In the data rows, 128 means zero.
Every row has a hidden score from 0 to 20. What is each row's score? 10 is about the middle. The score is a weighted sum of the row's numbers plus the product of two more (or one squared), each taken from its middle value.
[170, 110, 158, 99, 94, 94, 126, 90, 151, 139, 130, 95, 100, 166, 105, 169, 101, 115, 169, 79, 98, 169, 175, 175] -> 11
[91, 127, 100, 93, 170, 161, 91, 86, 146, 106, 124, 96, 86, 94, 134, 130, 157, 144, 155, 120, 135, 133, 90, 99] -> 11
[117, 164, 136, 95, 136, 165, 162, 170, 81, 137, 93, 98, 163, 111, 100, 88, 176, 164, 94, 168, 158, 85, 82, 94] -> 8
[164, 171, 120, 126, 100, 88, 166, 118, 124, 135, 159, 178, 161, 81, 179, 97, 79, 138, 108, 126, 91, 105, 135, 99] -> 8
[103, 92, 110, 164, 138, 140, 100, 155, 152, 99, 102, 119, 165, 168, 128, 107, 117, 121, 87, 156, 108, 149, 160, 147] -> 7
[141, 96, 97, 151, 95, 82, 105, 103, 133, 129, 148, 129, 161, 149, 170, 151, 98, 97, 116, 111, 92, 108, 165, 100] -> 18
[155, 95, 123, 172, 85, 161, 168, 182, 89, 133, 118, 176, 170, 150, 88, 78, 164, 79, 84, 180, 171, 135, 145, 153] -> 11
[164, 150, 163, 129, 102, 135, 169, 163, 125, 162, 152, 159, 164, 150, 95, 158, 132, 138, 123, 91, 141, 163, 162, 167] -> 8
[149, 94, 90, 107, 100, 159, 168, 158, 158, 103, 123, 138, 121, 128, 145, 150, 81, 100, 87, 135, 98, 132, 144, 150] -> 17
[151, 177, 140, 150, 108, 172, 176, 160, 88, 86, 83, 84, 95, 110, 165, 138, 157, 142, 79, 170, 173, 91, 80, 97] -> 13
[86, 159, 101, 90, 127, 115, 157, 89, 97, 148, 169, 111, 87, 80, 157, 163, 87, 96, 102, 117, 165, 170, 102, 92] -> 7
[113, 107, 101, 180, 94, 120, 99, 153, 167, 140, 101, 93, 147, 162, 163, 127, 106, 86, 86, 93, 143, 151, 148, 150] -> 14
[157, 152, 149, 100, 169, 147, 91, 126, 105, 108, 92, 173, 169, 130, 151, 87, 143, 164, 162, 154, 88, 90, 138, 112] -> 10
[89, 123, 90, 90, 160, 141, 112, 87, 108, 111, 164, 93, 87, 85, 166, 169, 96, 142, 108, 104, 149, 163, 103, 82] -> 8
[167, 100, 120, 162, 87, 90, 150, 95, 168, 162, 151, 132, 88, 125, 101, 161, 100, 87, 166, 82, 99, 163, 169, 180] -> 9
[99, 155, 153, 178, 130, 158, 100, 156, 166, 168, 162, 173, 164, 89, 112, 92, 159, 88, 110, 105, 100, 111, 92, 158] -> 7
[98, 177, 139, 96, 158, 137, 147, 88, 97, 90, 138, 84, 79, 89, 171, 154, 82, 164, 153, 101, 162, 98, 87, 89] -> 14
[161, 93, 86, 177, 96, 156, 104, 173, 158, 104, 82, 116, 137, 162, 157, 91, 154, 77, 97, 150, 120, 95, 154, 168] -> 16
[101, 172, 130, 99, 165, 139, 104, 98, 101, 83, 87, 87, 86, 100, 169, 106, 89, 156, 150, 166, 144, 79, 86, 93] -> 10
[85, 101, 91, 146, 171, 160, 83, 144, 147, 153, 154, 163, 105, 94, 86, 89, 168, 94, 170, 161, 148, 82, 84, 108] -> 11
[170, 87, 107, 96, 117, 164, 141, 178, 79, 95, 86, 144, 165, 178, 81, 100, 173, 117, 162, 166, 162, 103, 169, 167] -> 12
[163, 177, 164, 85, 87, 96, 168, 97, 80, 163, 119, 93, 101, 86, 167, 145, 118, 162, 133, 140, 103, 171, 147, 100] -> 12
[161, 110, 144, 169, 88, 85, 121, 94, 168, 162, 157, 109, 95, 135, 122, 150, 100, 90, 160, 86, 100, 167, 169, 176] -> 9
[144, 153, 108, 164, 93, 94, 101, 97, 155, 143, 140, 86, 98, 155, 169, 163, 85, 114, 120, 83, 123, 162, 162, 128] -> 16
[85, 165, 162, 109, 130, 83, 88, 82, 157, 154, 159, 82, 85, 113, 167, 155, 82, 164, 138, 81, 97, 167, 163, 94] -> 10
[97, 146, 102, 117, 139, 172, 126, 168, 89, 142, 98, 95, 106, 153, 81, 101, 174, 113, 130, 147, 171, 86, 81, 154] -> 10
[100, 159, 159, 107, 99, 88, 125, 107, 122, 142, 164, 157, 137, 97, 139, 159, 94, 165, 157, 96, 97, 148, 144, 132] -> 12
[97, 169, 128, 156, 126, 90, 99, 91, 108, 105, 115, 83, 97, 128, 179, 141, 81, 164, 88, 91, 137, 160, 146, 83] -> 8
[161, 155, 147, 93, 100, 92, 138, 91, 111, 103, 144, 119, 105, 128, 157, 167, 108, 167, 168, 84, 92, 123, 160, 123] -> 14
[150, 164, 168, 122, 93, 96, 159, 90, 154, 115, 157, 93, 91, 145, 142, 159, 88, 158, 156, 82, 112, 168, 165, 164] -> 11
[115, 84, 97, 88, 167, 163, 154, 166, 93, 102, 105, 162, 167, 156, 95, 159, 172, 99, 95, 159, 168, 99, 142, 95] -> 10
[173, 149, 154, 100, 92, 106, 175, 164, 95, 159, 149, 161, 161, 117, 103, 158, 96, 161, 154, 94, 134, 159, 160, 160] -> 9
[156, 169, 127, 157, 83, 165, 177, 170, 88, 150, 110, 87, 100, 100, 92, 154, 164, 102, 86, 147, 174, 144, 82, 152] -> 17
[159, 96, 108, 172, 87, 91, 138, 103, 169, 163, 142, 118, 92, 152, 109, 143, 105, 84, 162, 88, 103, 160, 168, 178] -> 9
[91, 179, 163, 98, 117, 163, 168, 162, 79, 98, 101, 100, 101, 92, 158, 86, 87, 162, 84, 168, 167, 163, 87, 110] -> 10
[154, 99, 157, 156, 95, 85, 126, 116, 101, 141, 160, 148, 169, 152, 142, 154, 150, 102, 95, 115, 147, 142, 163, 144] -> 8
[99, 86, 103, 160, 168, 124, 81, 140, 153, 93, 86, 87, 165, 178, 114, 122, 164, 163, 110, 106, 111, 98, 154, 96] -> 7
[164, 97, 160, 115, 115, 108, 155, 121, 163, 160, 156, 129, 152, 162, 87, 166, 159, 158, 165, 81, 96, 160, 166, 171] -> 11
[167, 85, 88, 174, 113, 165, 93, 180, 143, 88, 76, 128, 170, 174, 121, 82, 171, 82, 94, 169, 130, 87, 150, 166] -> 13
[167, 94, 144, 171, 96, 166, 151, 176, 135, 90, 97, 172, 168, 135, 96, 98, 172, 84, 96, 157, 148, 92, 107, 168] -> 9
[95, 159, 153, 127, 166, 131, 96, 109, 103, 98, 100, 161, 164, 101, 166, 99, 128, 163, 100, 157, 94, 103, 99, 95] -> 6
[111, 139, 155, 120, 93, 92, 141, 160, 159, 160, 160, 167, 134, 95, 111, 114, 95, 148, 162, 154, 95, 115, 139, 157] -> 11
[121, 92, 157, 141, 106, 143, 142, 174, 157, 158, 116, 165, 153, 164, 80, 105, 166, 150, 159, 146, 108, 109, 145, 168] -> 12
[160, 91, 86, 94, 97, 103, 163, 126, 141, 96, 137, 118, 122, 156, 156, 159, 80, 148, 110, 110, 94, 133, 165, 140] -> 12
[147, 169, 115, 149, 88, 165, 173, 165, 86, 155, 112, 84, 89, 122, 89, 150, 154, 116, 96, 106, 174, 137, 84, 142] -> 14
[87, 157, 160, 141, 146, 89, 104, 85, 167, 152, 141, 86, 95, 110, 170, 156, 87, 157, 94, 92, 93, 165, 162, 93] -> 9
[173, 94, 132, 92, 104, 82, 140, 96, 92, 100, 135, 122, 167, 167, 154, 167, 115, 158, 164, 86, 100, 134, 170, 145] -> 10
[108, 100, 136, 164, 102, 96, 144, 128, 166, 169, 170, 162, 155, 104, 101, 161, 148, 135, 165, 82, 93, 109, 146, 159] -> 9
[132, 105, 168, 158, 102, 139, 118, 114, 159, 125, 120, 98, 107, 162, 88, 152, 153, 154, 145, 84, 133, 166, 163, 174] -> 11
[160, 91, 149, 103, 105, 120, 151, 165, 145, 144, 141, 160, 164, 164, 87, 158, 150, 166, 166, 99, 96, 131, 162, 168] -> 9
[158, 154, 111, 167, 155, 101, 103, 100, 151, 94, 106, 153, 171, 109, 176, 109, 147, 110, 85, 139, 90, 84, 93, 93] -> 11
[101, 158, 121, 98, 104, 154, 139, 114, 93, 157, 103, 84, 80, 133, 89, 158, 150, 155, 165, 106, 164, 158, 105, 112] -> 9
[97, 148, 162, 91, 98, 86, 99, 95, 148, 151, 164, 87, 87, 153, 101, 161, 91, 171, 173, 83, 95, 125, 156, 104] -> 17
[80, 142, 145, 113, 160, 157, 91, 93, 157, 153, 155, 99, 82, 91, 98, 128, 160, 100, 162, 158, 158, 164, 100, 100] -> 11
[150, 171, 157, 87, 140, 161, 160, 89, 87, 130, 94, 89, 89, 155, 139, 163, 86, 140, 98, 97, 127, 170, 165, 167] -> 11
[152, 117, 162, 148, 132, 152, 110, 124, 138, 123, 107, 94, 130, 170, 91, 159, 144, 104, 132, 88, 152, 171, 168, 176] -> 9
[137, 161, 160, 168, 84, 95, 170, 96, 170, 163, 170, 152, 84, 85, 121, 158, 100, 90, 146, 81, 135, 164, 160, 174] -> 9
[117, 102, 130, 176, 104, 162, 97, 132, 165, 153, 114, 90, 124, 164, 101, 160, 127, 80, 91, 84, 162, 169, 157, 178] -> 11
[94, 90, 95, 133, 165, 166, 101, 113, 125, 104, 142, 99, 128, 149, 142, 163, 170, 106, 91, 160, 168, 148, 89, 82] -> 13
[163, 86, 95, 163, 163, 134, 126, 140, 169, 99, 88, 93, 164, 167, 162, 146, 143, 126, 86, 145, 89, 83, 143, 93] -> 12
[81, 154, 110, 112, 167, 149, 88, 94, 149, 169, 166, 142, 87, 86, 90, 101, 138, 96, 169, 137, 139, 129, 102, 104] -> 7
[83, 172, 108, 102, 154, 90, 97, 93, 146, 162, 173, 170, 87, 75, 159, 97, 89, 97, 171, 152, 107, 95, 84, 102] -> 8
[160, 110, 129, 141, 119, 96, 133, 96, 166, 168, 168, 151, 106, 99, 94, 166, 155, 154, 171, 78, 93, 99, 132, 154] -> 9
[93, 113, 149, 95, 152, 89, 92, 94, 152, 102, 156, 91, 92, 156, 116, 156, 112, 172, 168, 87, 104, 93, 123, 91] -> 7
[124, 160, 148, 89, 150, 159, 129, 102, 84, 164, 102, 94, 101, 120, 95, 148, 166, 159, 159, 106, 113, 151, 132, 100] -> 9
[177, 155, 99, 123, 86, 152, 180, 179, 83, 111, 98, 168, 145, 115, 103, 90, 102, 142, 133, 162, 171, 101, 128, 104] -> 8
[95, 109, 161, 111, 109, 108, 101, 164, 107, 121, 126, 100, 115, 168, 85, 136, 136, 162, 163, 102, 129, 124, 109, 157] -> 8
[107, 123, 96, 168, 89, 134, 167, 110, 168, 164, 168, 130, 90, 87, 150, 153, 80, 87, 84, 148, 109, 156, 118, 126] -> 10
[170, 103, 100, 102, 168, 115, 94, 129, 115, 97, 88, 175, 170, 157, 161, 97, 129, 165, 171, 100, 84, 82, 157, 97] -> 8
[91, 171, 129, 106, 111, 88, 100, 85, 107, 119, 151, 81, 85, 101, 177, 162, 81, 168, 95, 85, 121, 168, 153, 82] -> 18
[169, 112, 140, 148, 86, 107, 179, 175, 106, 158, 157, 174, 155, 94, 96, 103, 97, 138, 144, 157, 155, 114, 147, 151] -> 10
[156, 125, 101, 86, 124, 96, 152, 91, 111, 92, 108, 97, 108, 161, 169, 163, 81, 167, 156, 88, 89, 150, 169, 110] -> 10
[164, 100, 117, 95, 91, 91, 173, 162, 96, 155, 166, 156, 156, 102, 114, 156, 162, 164, 153, 86, 152, 157, 157, 113] -> 7
[163, 111, 96, 162, 87, 142, 172, 172, 96, 139, 114, 171, 129, 98, 147, 92, 131, 78, 87, 170, 166, 168, 159, 162] -> 10
[101, 85, 84, 87, 166, 157, 90, 100, 112, 90, 112, 96, 120, 158, 140, 168, 164, 152, 152, 107, 156, 106, 106, 84] -> 11
[160, 144, 155, 173, 85, 125, 171, 171, 163, 136, 160, 169, 151, 86, 118, 133, 156, 83, 95, 152, 152, 126, 95, 164] -> 10
[94, 87, 103, 90, 169, 160, 143, 164, 101, 116, 107, 158, 152, 128, 101, 152, 167, 98, 100, 163, 170, 116, 118, 95] -> 9
[155, 87, 139, 167, 99, 150, 161, 178, 164, 149, 138, 172, 172, 163, 84, 98, 171, 126, 108, 156, 138, 99, 136, 168] -> 15
[168, 84, 107, 134, 103, 99, 154, 103, 172, 107, 149, 156, 93, 151, 87, 161, 170, 122, 176, 87, 99, 86, 158, 168] -> 11
[96, 99, 128, 162, 111, 120, 103, 144, 154, 106, 107, 120, 157, 165, 143, 122, 97, 149, 89, 143, 108, 157, 159, 134] -> 7
[149, 85, 90, 152, 157, 167, 128, 168, 166, 91, 92, 127, 157, 168, 102, 119, 142, 98, 87, 162, 103, 95, 110, 154] -> 10
[133, 158, 169, 92, 167, 149, 102, 93, 103, 90, 83, 100, 99, 166, 125, 107, 133, 168, 145, 149, 105, 157, 164, 161] -> 15
[113, 105, 143, 169, 87, 83, 110, 112, 134, 154, 163, 153, 167, 133, 158, 114, 115, 91, 88, 129, 144, 140, 162, 145] -> 7
[158, 178, 130, 80, 101, 97, 175, 102, 76, 107, 108, 93, 122, 82, 174, 144, 104, 175, 116, 151, 113, 90, 85, 83] -> 16
[174, 91, 118, 110, 114, 149, 159, 169, 82, 114, 92, 145, 175, 175, 88, 150, 168, 99, 94, 132, 168, 146, 168, 162] -> 11
[124, 175, 136, 85, 148, 152, 155, 136, 74, 84, 83, 87, 121, 156, 167, 97, 91, 171, 84, 165, 157, 95, 87, 91] -> 11
[117, 129, 95, 167, 143, 98, 90, 112, 125, 95, 87, 87, 130, 166, 174, 139, 95, 148, 93, 107, 132, 103, 138, 85] -> 11
[151, 97, 101, 163, 86, 96, 159, 167, 91, 109, 159, 157, 172, 132, 165, 147, 103, 87, 81, 160, 162, 143, 155, 113] -> 9
[113, 85, 90, 113, 123, 127, 98, 157, 158, 99, 118, 132, 136, 167, 93, 114, 98, 145, 138, 161, 102, 100, 159, 138] -> 12
[145, 102, 148, 167, 118, 145, 92, 138, 157, 133, 104, 90, 147, 171, 96, 149, 150, 96, 110, 87, 147, 166, 162, 170] -> 9
[94, 154, 103, 107, 162, 162, 100, 140, 96, 156, 146, 115, 98, 92, 85, 98, 165, 115, 161, 142, 155, 94, 87, 111] -> 8
[140, 175, 150, 90, 102, 163, 163, 160, 76, 135, 125, 87, 102, 150, 112, 159, 85, 163, 92, 108, 164, 163, 99, 100] -> 9
[140, 105, 159, 178, 90, 150, 173, 178, 159, 170, 163, 170, 173, 94, 93, 110, 166, 86, 80, 120, 170, 157, 96, 167] -> 10
[82, 95, 96, 102, 175, 167, 87, 101, 156, 108, 146, 107, 92, 110, 89, 103, 164, 100, 162, 146, 163, 105, 90, 111] -> 17
[85, 100, 95, 94, 172, 114, 86, 133, 137, 96, 131, 164, 122, 101, 95, 91, 166, 129, 174, 160, 125, 78, 81, 141] -> 7
[159, 92, 106, 97, 167, 152, 138, 107, 153, 88, 89, 102, 157, 168, 150, 143, 107, 161, 96, 144, 93, 96, 155, 100] -> 11
[156, 93, 140, 175, 89, 91, 139, 120, 172, 162, 158, 157, 107, 150, 100, 125, 136, 82, 147, 95, 122, 151, 160, 177] -> 9
[88, 162, 118, 98, 161, 84, 89, 91, 159, 95, 163, 175, 142, 80, 178, 93, 112, 121, 168, 165, 91, 78, 85, 105] -> 8
[101, 150, 114, 164, 93, 145, 169, 163, 152, 115, 162, 157, 144, 91, 161, 135, 81, 85, 78, 149, 139, 165, 136, 160] -> 11
[167, 97, 109, 137, 98, 95, 164, 95, 172, 153, 169, 160, 89, 95, 94, 163, 151, 131, 175, 83, 97, 89, 129, 151] -> 10
[88, 121, 94, 161, 171, 137, 88, 101, 161, 102, 154, 163, 151, 89, 162, 101, 159, 97, 121, 158, 109, 80, 83, 94] -> 9
[89, 148, 113, 169, 174, 174, 89, 136, 143, 85, 88, 92, 140, 157, 150, 93, 168, 101, 88, 159, 160, 91, 83, 106] -> 10
[175, 174, 139, 111, 83, 134, 184, 167, 84, 104, 143, 164, 94, 85, 160, 92, 88, 151, 126, 168, 170, 152, 110, 92] -> 11
[83, 170, 118, 83, 156, 92, 152, 85, 101, 154, 172, 107, 78, 77, 159, 159, 83, 143, 168, 103, 158, 169, 143, 93] -> 11
[86, 180, 170, 159, 167, 169, 106, 97, 100, 94, 89, 90, 91, 89, 168, 87, 86, 101, 89, 170, 164, 144, 81, 99] -> 13
[149, 110, 148, 166, 85, 117, 164, 170, 97, 126, 160, 168, 165, 111, 150, 101, 95, 92, 83, 169, 163, 163, 154, 150] -> 12
[77, 88, 107, 163, 173, 176, 82, 139, 162, 126, 125, 108, 93, 153, 86, 97, 179, 87, 116, 171, 167, 148, 89, 101] -> 18
[94, 108, 141, 88, 158, 149, 90, 93, 99, 156, 102, 89, 86, 152, 92, 148, 167, 158, 171, 143, 106, 161, 155, 108] -> 10
[162, 159, 116, 134, 166, 153, 96, 139, 103, 101, 92, 166, 168, 139, 167, 89, 136, 153, 156, 122, 89, 87, 109, 95] -> 8
[177, 104, 111, 93, 92, 95, 178, 164, 94, 143, 157, 150, 168, 123, 146, 169, 116, 164, 153, 85, 126, 122, 161, 108] -> 10
[88, 172, 160, 175, 166, 177, 116, 169, 133, 86, 77, 85, 118, 155, 162, 88, 156, 86, 75, 177, 168, 91, 81, 163] -> 14
[164, 97, 145, 161, 89, 89, 147, 101, 170, 158, 157, 154, 100, 129, 106, 155, 109, 88, 162, 88, 112, 152, 165, 177] -> 9
[170, 90, 88, 97, 96, 132, 149, 170, 91, 95, 103, 166, 154, 164, 97, 101, 127, 113, 162, 167, 122, 106, 164, 118] -> 10
[164, 170, 173, 97, 116, 125, 165, 89, 131, 156, 147, 125, 116, 105, 151, 160, 94, 159, 132, 92, 106, 172, 163, 160] -> 11
[92, 173, 151, 95, 159, 168, 110, 150, 79, 86, 80, 97, 124, 155, 161, 83, 128, 159, 86, 176, 152, 116, 89, 105] -> 10
[93, 107, 94, 166, 175, 153, 84, 91, 167, 146, 158, 166, 149, 87, 161, 100, 159, 89, 124, 144, 103, 89, 84, 103] -> 14
[148, 167, 104, 90, 95, 156, 167, 154, 79, 149, 120, 86, 93, 104, 89, 157, 158, 157, 151, 95, 165, 103, 87, 123] -> 16
[138, 165, 137, 117, 86, 140, 164, 151, 89, 163, 105, 87, 89, 128, 92, 140, 160, 141, 144, 118, 166, 167, 99, 155] -> 9
[169, 128, 170, 101, 98, 86, 141, 91, 153, 156, 162, 165, 151, 137, 124, 162, 106, 116, 158, 94, 106, 164, 165, 168] -> 8
[87, 157, 100, 103, 159, 111, 93, 117, 105, 87, 131, 152, 93, 95, 144, 102, 153, 144, 165, 154, 157, 78, 82, 112] -> 8
[123, 169, 172, 94, 157, 97, 137, 88, 117, 165, 158, 149, 145, 86, 144, 138, 104, 164, 133, 117, 128, 165, 101, 96] -> 8
[114, 150, 110, 86, 121, 105, 173, 107, 86, 148, 167, 154, 111, 80, 164, 168, 91, 106, 95, 131, 166, 163, 143, 90] -> 9
[90, 173, 161, 103, 163, 162, 96, 99, 86, 87, 84, 99, 100, 152, 168, 83, 103, 159, 84, 174, 134, 137, 99, 107] -> 13
[151, 97, 147, 96, 119, 95, 157, 147, 130, 161, 156, 142, 157, 145, 91, 157, 170, 168, 166, 85, 109, 138, 157, 120] -> 8
[163, 164, 154, 92, 88, 135, 160, 162, 80, 160, 87, 96, 153, 118, 118, 107, 167, 158, 111, 154, 145, 166, 103, 129] -> 8
[105, 100, 141, 98, 152, 97, 84, 99, 105, 144, 131, 89, 111, 170, 97, 147, 93, 164, 167, 95, 98, 151, 156, 107] -> 5
[102, 172, 167, 110, 101, 166, 161, 175, 81, 107, 100, 100, 118, 149, 95, 92, 101, 158, 91, 165, 165, 150, 87, 151] -> 7
[125, 99, 98, 172, 171, 174, 90, 166, 120, 95, 84, 134, 168, 169, 129, 89, 170, 82, 88, 149, 130, 92, 136, 155] -> 10
[127, 95, 101, 98, 135, 106, 150, 109, 150, 95, 104, 103, 145, 165, 162, 152, 88, 161, 97, 101, 95, 148, 164, 122] -> 8
[108, 176, 100, 91, 128, 149, 168, 92, 89, 104, 146, 84, 78, 89, 157, 164, 84, 164, 163, 98, 166, 93, 85, 88] -> 12
[88, 95, 91, 154, 172, 166, 86, 94, 159, 91, 113, 129, 138, 113, 158, 103, 169, 111, 94, 163, 109, 94, 85, 90] -> 11
[165, 87, 124, 111, 147, 100, 111, 90, 172, 113, 141, 142, 96, 156, 90, 150, 162, 149, 175, 89, 96, 95, 159, 156] -> 10
[174, 163, 163, 81, 141, 148, 159, 85, 88, 104, 93, 96, 96, 163, 142, 169, 87, 157, 152, 85, 95, 172, 171, 173] -> 12
[82, 125, 118, 167, 173, 178, 87, 159, 143, 87, 81, 87, 86, 168, 86, 89, 174, 105, 108, 168, 173, 90, 79, 114] -> 9
[114, 156, 169, 103, 169, 151, 91, 88, 117, 135, 99, 150, 163, 115, 151, 102, 102, 157, 85, 162, 112, 162, 99, 101] -> 6
[135, 169, 103, 108, 158, 132, 118, 87, 103, 99, 159, 92, 90, 88, 175, 164, 92, 142, 125, 95, 144, 161, 94, 82] -> 7
[84, 153, 106, 106, 161, 163, 93, 88, 145, 119, 162, 111, 87, 85, 150, 127, 136, 101, 103, 153, 150, 151, 85, 105] -> 9
[176, 150, 158, 80, 157, 137, 151, 87, 84, 103, 90, 102, 142, 169, 111, 167, 101, 164, 155, 92, 99, 164, 173, 164] -> 10
[155, 126, 142, 163, 159, 129, 106, 169, 145, 107, 99, 178, 172, 97, 162, 83, 114, 106, 99, 158, 95, 91, 104, 131] -> 7
[115, 98, 86, 91, 175, 154, 109, 154, 102, 105, 98, 103, 115, 155, 142, 139, 166, 158, 165, 101, 144, 82, 101, 89] -> 12
[125, 89, 98, 164, 128, 114, 115, 112, 169, 142, 112, 95, 126, 162, 123, 147, 102, 121, 99, 103, 88, 114, 156, 107] -> 12
[91, 122, 107, 86, 162, 151, 90, 85, 131, 147, 155, 89, 80, 101, 151, 164, 133, 156, 171, 129, 134, 158, 138, 89] -> 14
[163, 91, 127, 160, 131, 155, 98, 108, 165, 125, 93, 94, 100, 173, 90, 164, 156, 90, 157, 80, 113, 167, 172, 180] -> 10
[88, 116, 103, 80, 164, 99, 116, 91, 97, 137, 161, 107, 86, 90, 151, 169, 97, 134, 159, 98, 143, 166, 159, 95] -> 8
[105, 162, 164, 162, 87, 146, 153, 171, 92, 152, 162, 166, 153, 106, 91, 87, 98, 96, 96, 173, 168, 167, 144, 160] -> 6
[106, 177, 160, 170, 138, 122, 159, 104, 104, 139, 138, 138, 112, 88, 172, 91, 87, 92, 92, 150, 120, 168, 152, 120] -> 13
[148, 178, 165, 97, 91, 159, 174, 171, 82, 137, 142, 144, 100, 92, 106, 93, 84, 153, 111, 166, 165, 165, 97, 160] -> 9
